In the data rows, 128 means zero.
Some points, one per row:
[117 140 149 133 121 139 112 117 154 106 129  99 119 149]
[ 90 122 164 151 107 208  79 144 159  64 160  53  86 198]
[122 145 146 111 122 122 127 115 160 118 124 106 124 133]
[ 80 127 169 167  99 197  76 145 156  51 155  43  73 199]
[147 127 115 109 138  95 154 128 115 149 121 162 149  99]
[140 118 123 122 135 111 151 132 102 147 129 148 127 117]
[144 127 116 114 142  99 153 119 133 145 109 154 152  97]
[138 150 139 103 131 112 130 123 148 137 122 120 132 120]
[151 167 149  60 124  51 146 106 196 150 104 138 164  77]
[122 132 138 129 115 131 124 134 147 108 125 111 114 140]
[130 131 124 123 141 125 132 132 126 139 127 139 130 122]
[144 106  92 136 141 116 140 135  86 157 131 156 137 106]
[130 136 135 119 130 126 126 131 149 120 125 117 123 123]
[128 153 149 108 121 113 133 120 166 118 118 114 126 114]
[148 155 135  81 134  58 146 105 180 146 101 141 159  83]
[155 161 141  70 140  56 158 114 174 148  91 150 161  62]
[111 117 119 148 126 166 116 146 116 121 150 113 108 161]
[114 124 141 132 118 138 114 135 140 117 128 126 125 146]
[125 108 117 156 130 155 117 142 103 123 148 123 109 141]
[134 158 148  91 124  88 137 109 169 134 109 124 137 106]
[115 123 135 151 115 160 102 141 126 106 145  99 110 154]
[145 185 160  57 117  63 141 102 221 129  96  97 148  94]
[137  46  50 213 146 184 129 155   0 168 156 203 118 157]
[135 132 131 118 120 117 130 124 145 128 125 126 138 121]
[137 157 129 100 126  86 151 117 153 142 103 141 153  94]
[121 134 116 121 127 126 129 138 125 133 136 122 123 120]
[110 112 123 154 120 159 128 133 120 117 147 113 123 135]
Here are 10 more points, each followed by its number:
[120 121 123 143 129 148 115 133 105 121 132 120 114 141] 0
[126 127 124 114 121 116 130 124 140 136 128 128 136 120] 1
[140 157 134  89 134  86 150 111 159 133 100 132 148  94] 2
[113  70  76 205 133 187 122 158  25 130 161 152 110 159] 3
[122 125 138 133 126 131 126 124 140 104 130 121 114 139] 4
[145 189 154  64 128  60 152  99 218 128  93 110 148  93] 5
[110 103 112 161 122 174 114 134  94 124 146 122 113 158] 6
[123 130 141 125 125 138 129 125 132 120 137 114 114 125] 7
[132 128 116 123 132 110 144 125 120 148 121 155 155 109] 8
[112 120 121 160 123 150 115 133 118 116 128 103 113 152] 9
Which of these numbered points is nearest to each point below, looking only along the 2 directions in which the first points spread most? Its number follows each.
[141 156 131  92 132  91 144 110 163 142 108 137 147  92] > 2
[126 144 146 126 120 133 129 119 152 112 137 110 116 133] > 4
[116  59  58 210 141 194 121 157   0 155 164 167 110 158] > 3
[123 140 132 128 126 128 121 131 126 134 137 117 134 121] > 7
[135 128 135 108 129 110 133 127 146 134 127 133 142 117] > 1
[121 133 139 130 122 132 118 124 135 118 137 115 122 143] > 4
[137 128 122 126 134 114 137 125 118 152 119 159 148 107] > 8
[129 137 126 115 132 116 144 127 137 131 115 136 128 124] > 1
[138 127 131 122 129 114 127 118 131 136 129 127 142 116] > 1
[127 129 139 120 117 127 127 128 145 118 118 123 123 126] > 7
[121  36  34 236 149 204 132 161   0 165 163 205 107 171] > 3
[138 133 126 118 129 120 136 125 132 130 131 127 128 122] > 1
[140 189 169  53 135  65 142 105 216 125  94 117 149  84] > 5
[142 181 166  59 128  75 139 106 210 120  93 112 149  87] > 5
[141 108  96 130 148 102 154 121  81 175 121 185 149 106] > 8
[131 142 149 131 125 129 126 123 140 111 126 126 120 140] > 7
[141 157 140  79 133  79 150 110 170 136 104 140 155  97] > 2
[108 107 119 159 121 184 113 145 100 105 146 123  95 162] > 6
[150 128 117 112 139 104 163 131 120 157 119 157 150  98] > 8
[144 172 167  65 120  77 136  97 213 122 100 100 154  96] > 5
[128 136 128 121 121 127 136 124 137 135 131 129 132 113] > 1
[143 123 103 123 139 117 141 126 105 149 126 154 147 120] > 8
[155 179 145  62 137  54 157 104 193 143  97 129 172  67] > 5
[137 129 123 108 130  99 145 120 121 159 112 159 151  92] > 8
[117  97 107 168 128 156 132 142  89 123 144 135 117 147] > 6
[109 117 141 145 117 162 106 140 134 105 142 102 108 159] > 9
[127 123 133 135 126 148 120 139 114 113 134 123 118 141] > 0
[159 171 146  60 128  57 150 104 192 151  87 132 156  67] > 5
[138 165 143  73 130  70 151 112 173 135 104 138 153  82] > 2
